One turning vector, and how many ticks it has turned
The counts run from 0 to 186.
[-16   1 -39  -8 -14  -9   4  26  60  -4  -3 -14  11   0  17   5  17 -12
   1   0  11 -51  18 -12 -15 -21   0  19  44  24 -26   8 -30  56 -16   6
   6   4 -36 -25   4  36 -24  -3 -44  -3 -16  -8  17   8 -11   3 -10  -5
 -34 -19  -8 -25  -4   8  17]  78
[ -1   0 -21  -6 -33 -15  17  15  29  23  -6 -13  41   4  26  17   4   9
  10   7  -3 -22  26   7 -25 -16  -6  48  41   4 -35 -12 -24  44  -8 -16
  10 -12 -19 -12   9  15 -22 -15 -37 -24  11   1   6   9 -15  -3  -7  -9
 -49 -10  18 -36 -21  25  33]  100
[-20 -12  -3 -16 -23   6  10  37  43  -2   1 -23  18 -14   0  26  31   6
 -11   1   6 -41  48 -27  -9   7  -9  44  22 -10 -37   5 -14  51  -3  13
  16 -17 -29 -15  -5  36 -15 -14 -30 -17  -8   4  16  -9 -22 -14 -12 -16
 -34 -17   8 -28 -10  19   7]  85
[-15  -9 -22   1   5  -3  22   7  39   1   1 -16   4  -3  27 -17  30  10
 -14  -1   1 -25   0  -2  -3 -18  10  26  43  -1 -34  11 -45  56  -9   9
  15  -5 -30 -23  -9  20 -11 -17 -15  27   0 -27  12  27   8 -34 -29 -13
 -33 -21  15 -44 -12   9  37]  36
[-18  -3 -28   9 -24  -7  21  37  27  -1  -2 -21   8  14  22  17  21  -7
  -5 -11   5 -36  17 -16 -25  -2   5  34  18  -7 -28   8 -22  46  -4  15
  -5 -29 -25 -23 -16  38  -7 -18  16   3 -44  -3  12   5 -13  -1 -35  -8
 -40 -29  10 -36 -11  27  25]  50
[-16   3 -19   7 -18  -3  43  15   5  -9  16 -20  24 -10  39   7  14   0
 -10   6 -10 -35  12   5   4 -17   5  56  33   6 -27  -1 -34  40   0  -6
   5  -2 -25  -7 -14  34 -21 -27  -6  -4 -16 -33  28  12   9 -19 -18  -3
 -27 -23  43 -24 -10  30  32]  14
[-16 -12 -24  -4 -24 -11  33  -2  52  -9 -15 -33  16  11  39   8  21  24
 -22  20  -7 -20  35  -6  -8  -8 -18  34  33  13 -19  11 -31  52 -21   2
  27 -14 -17 -28  22  31 -26 -26   2  -1   1 -20  17  -8 -17   0   6   3
 -31  -3  37 -25 -20  14  14]  121
[-11  -7 -36   3 -12 -11  26  12  36  17   7  -5  33  36  15  12   9  -1
  17  -7   2 -42  -1 -18 -11 -11   7  25  21   3 -34   4 -17  50  -2  -8
 -11  -2 -25  -9  -5  40 -13   3 -24  -1 -24 -18  -5   4 -20 -22 -25  -1
 -47 -27 -17 -54 -17  24  34]  73
[-27   1 -32   5 -14  -3  14   9  38   6   2 -14  20  -8  14   2  17  16
  -1   5  15 -31  36 -18 -23 -11 -20  29  51   6 -44  10 -32  41   7 -10
  30 -23  -3 -12   3  26 -41 -11 -13  16  22 -16   6  19 -24   3  11 -11
 -35 -13  -1 -37  -6  20  29]  1
[-28   2 -11 -20  -8   1  18  28  54   2  -2 -20   6   9  11  17  35   5
   1 -21   6 -15  25  -6 -24 -19 -14  24  31  16 -27   3 -20  30  -7  26
  18 -21 -33 -20   3  16   4   3 -34   2   4 -10   8  15  -3 -21 -26 -25
 -35  -6  10 -53 -15   9  46]  62
[-32   3 -23 -10 -18   6  27  25  48  -4  -8 -25  -7   3  12  14  36  -5
  -7 -10  18 -19  21  -8 -12 -30 -13  29  35  25 -16  -4 -35  33  -4  26
   7 -11 -40 -21   8  22  -7 -14 -30  -5 -26 -11  19  10  -5  -2 -17 -13
 -36  -3  29 -29  -9   7  28]  60
[-25  -8  -8 -11  -5  15  26  23  43 -17  10 -27   4 -12   2  19  27   4
 -26 -10  -1 -34  47 -17 -11  -2 -16  35  34   9 -40  15 -27  42  13  19
  31 -20 -18 -12  -5  22 -20 -18   2  10  -6  -8  15  -8  -3  -9  -8 -13
 -30 -14   3 -41   4  34  24]  164
[-18  -4 -15 -11 -14  -3  31  20  44 -10   0 -37  11  16  11  38  23 -11
  -6 -18 -15 -32  36 -15   5  -5   3  50  13   8 -28   5  -9  30 -12  26
   2   4 -38   7 -15  34   9 -12 -20 -22 -30 -12  17  -3 -13 -13 -21  -8
 -34 -20  24 -30 -18  19  27]  67
[-23   0 -38   7   0 -18  22  23  40   4  -4   1   5   8  16  27  21  16
 -22 -28   3 -26  20  -9 -13  -3   1  32  14   5 -39  18 -16  40   1  12
  21 -43   0 -12 -12  29 -23 -27  12  10   3 -12   1  36 -19 -12  -4  -1
 -25 -13  22 -45 -22  21  30]  27
[-38   1 -19  -1 -13 -11  47  11  29 -21   6 -41   5  11  28  30  15  -3
 -12 -10 -13 -24  39 -12 -10  -8  -5  41  15  15 -27  20 -19  24   2  24
  13 -15 -13  -5  -5  37  -3 -26  11 -13 -23 -29  13   6 -11  -4 -11  -4
 -23 -20  40 -25 -13  30  35]  147
[ -7 -13 -22   7   0  -2  26  17  22  -8   9 -13  13  -7  25  15  28   7
 -29 -13  -7 -47  -2  -8   2  -7  24  36  35  -2 -37   6 -27  57  -5  11
   7 -24 -26 -21  -9  37 -11 -41   2  11 -29  -5   7  17  16 -28 -32 -11
 -27 -32  14 -36 -15  32  11]  32
[-16 -11 -22   4 -11   9  30  19  29  19  -2 -17  13   2  10  12  45   1
  12 -15  17 -36   8   4 -19 -41  -1  36  37  19 -25 -16 -43  35   7  15
  -2 -10 -35 -16  -2  16  -6 -19 -25   4 -37 -10   6  11   2  -2 -30 -18
 -52  -4   8 -33  -9  18  22]  57
[-13  -8 -27   8 -20 -21  33   4  39   5 -14 -28  15  25  24  17  23  21
   4   6  -5 -17  38 -10 -18   1  -1  41  23 -12 -45  12 -12  39 -14   6
  17 -18   1  -9   4  28 -19 -17   7   7  13 -22  -7  18 -39  -7   3  -3
 -49  -8  24 -31 -36  18  20]  125
[-14   5 -15   1 -18   1  29  16  30  12   4 -24  30   2  12  14  28   1
  18   8  13 -30  16 -34   9   4   2  46  10 -21 -29   0 -13  40 -14   1
   0   4 -22  -4  -9  46 -16  -8 -34  -6   1 -37  17   9 -29 -44 -12 -12
 -34 -23  28 -18 -25  10  30]  90
[-16   9 -23   3 -33  -1  30  11  26  12  -3 -21  30  -1  28   9  17 -10
   5  26  11 -35  11 -11   6 -17 -11  45  21   4 -11  -1 -31  52 -15  -6
  -5  -6 -27 -20  -3  47 -18  -7 -27 -15 -28 -30  27  -6 -13 -12 -14  -4
 -29 -18  40 -15 -20  11  22]  94
[-23 -11 -26   9   0  -5  26  13  37   0  -4  -7   8   5  28  -6  37  16
 -20   0   8 -29  -4 -10  -5 -15   6  13  33   8 -26  13 -42  56  -4  12
  18 -18 -23 -34  -1  34 -16 -20  -2  31  -8 -21   3  16   5 -35 -27  -5
 -23 -20  15 -52 -16  15  31]  35
[  3 -20 -27  11  -9   2  38   0  39   5  -4 -23   7  19  19  -3  40  25
  -5  -3   5 -28   9   3  -5 -31   2  31  36   4 -40  -4 -48  43 -10   7
  14   2 -27 -15  -7   8 -14 -21   0  35  -5 -23   0  10   1 -23 -19  -9
 -46  -3  22 -48 -19   6  26]  38
[-22   6 -35  15 -30   1  34  13  25  -6   4 -14  14   1  30   2  17 -12
  -2   9  17 -44  12 -10  -5 -16 -13  28  22  17 -29  11 -43  37   3   6
  -8  -2 -30 -18 -20  40 -28  -3   5  15 -28 -35  28  -1  -2 -13 -17  -5
 -21 -18  25 -30   5  14  37]  174
[-24   3 -31   8 -14 -15   6  37  25   0   1 -20   6   4  28  11  16  -9
   1 -11   2 -34  12 -15 -21  -4   8  25  27  -7 -41  13 -23  43  -3  23
 -10 -24 -32 -24  -9  40  -3 -16   6   3 -34  -5  15  20  -6   3 -38 -15
 -36 -40   5 -30  -6  24  34]  51
[-33   1 -22   1  -9  -8  35   9  34   0  -1 -10  26   0  31   9  32   4
 -18   6   6 -28   3 -15   8 -15   9  25  26   5 -10  11 -24  54 -13   0
  16  -6 -14 -25  15  58 -23 -36 -24  -4 -17 -29  12  20  -8 -27 -12  -2
 -21 -19  41 -15 -24  14  16]  113
[-24   7 -22 -12 -25 -10  10  31  47   3  -8  -9  25  -5  28  20   0  -2
 -11  -7  -5 -26  34 -11 -25  -5  -7  43  34   7 -33  12  -9  48 -16   0
  24 -31 -16 -23   9  35 -25 -20 -28 -30   8   9  15  21 -13   9  -3  -7
 -25 -18  23 -29 -26  23  21]  104
[-11  -6 -21   3 -19 -19  28  16  26  -7  -9 -35  20   2  25  20  14  11
  -3  14 -20 -28  36 -14 -16   3  18  45  29 -22 -48  11 -10  43 -10   7
   7 -13  -5  -6  -5  33 -10 -36   4  -6   1 -10   3  14 -21   1 -14  -4
 -46 -29  17 -15 -26  36   8]  127
[-38  11 -31  -1   3 -26  31  14  25 -16   7 -28  15  18  32  18   2 -12
   4  -9 -14 -21  18 -13  -7  -7  17  31  24   0 -40  23 -13  26  -2  14
   4  -2 -10  -4  -5  45  -8 -13  -8   4  -6 -42   5  29 -11 -16 -16  -4
 -35 -32  16 -32 -16  33  51]  150
[  6 -15 -19  -1 -22   2  27  13  46 -13  -6 -43   6   7  25   1  27  17
 -11  -3 -18 -29  25   9  -9 -17   1  40  42   6 -40   3 -45  46 -13  11
  13   4 -40 -13  -9   4   1 -21   0  12  -9  -6  10   2  13  -5 -26 -13
 -34 -12  19 -41  -8   8  19]  40
[-28   3 -26  11  -6  -6  25   7   6  14  -7  -4  21   3  26  -3  28  11
   7  11  20 -23   9 -15 -23 -20   5  24  38 -10 -38   8 -29  43  -1   6
   6 -30  -2 -25   8  42 -16 -25   1  21 -12 -29  -6  35 -24 -13 -19  -6
 -49 -25  16 -27 -18  35  24]  133
[ -7 -17 -23  -9 -13   6   6  18  60   6   4 -18  15  -3  -2  25  34   4
   9   0  11 -40  41 -17 -13 -15   1  42  35  -4 -37  -7 -23  48  -9   4
  15   5 -28  -7  -5  20 -20 -13 -51 -13   8 -10   5  11 -24 -10  -1 -11
 -46 -10   3 -24 -15  12   9]  82
[ -4  -4 -27  -8 -30 -10  23  18  37  12  -1 -20  33   2  25  23  12   5
   6   4  -6 -28  30   8 -22 -20  -4  59  36   8 -34  -5 -23  42  -7 -13
  10  -6 -20  -5   4  19 -20 -18 -34 -33   2   1  18  12 -12  17   1  -5
 -45  -5  27 -19 -28  18  12]  101
[-12   3 -19  10 -20   1  27  17  14 -10  16 -25  14  -6  24  10  10  -5
  -3   5  -8 -46  21 -12   3   1  -2  43  24  -2 -42  10 -32  41  -3   0
  -3  -5 -32 -18 -31  38 -18  -9  -1   9 -30 -25  24 -15   3 -21 -29 -13
 -24 -33  13 -39   4  27  28]  172
[-13  -6 -38  15 -20 -10  25  34  27   6  -6 -23  -1  25  16  25  25  -8
   3 -10   4 -35  23  -5 -18  -3   4  43  15  -9 -34   6 -22  38  -4  25
 -13 -23 -21  -3 -21  26  -5 -22  16   2 -38 -12   9   9 -17   0 -29  -1
 -44 -23  22 -23 -13  26  21]  49
[-25  -7 -40  15  -6  -5  35   1  27  -8  11 -16  14  15  24  14  14  -9
  -8  -2   3 -46  17  -6  -8 -30   6  25  35  29 -24  15 -34  38  13   5
   5 -10 -19 -11   1  38 -29 -26   8   9 -43 -26   9  11  -3  11  -5   6
 -37 -18  10 -29   3  36  18]  155
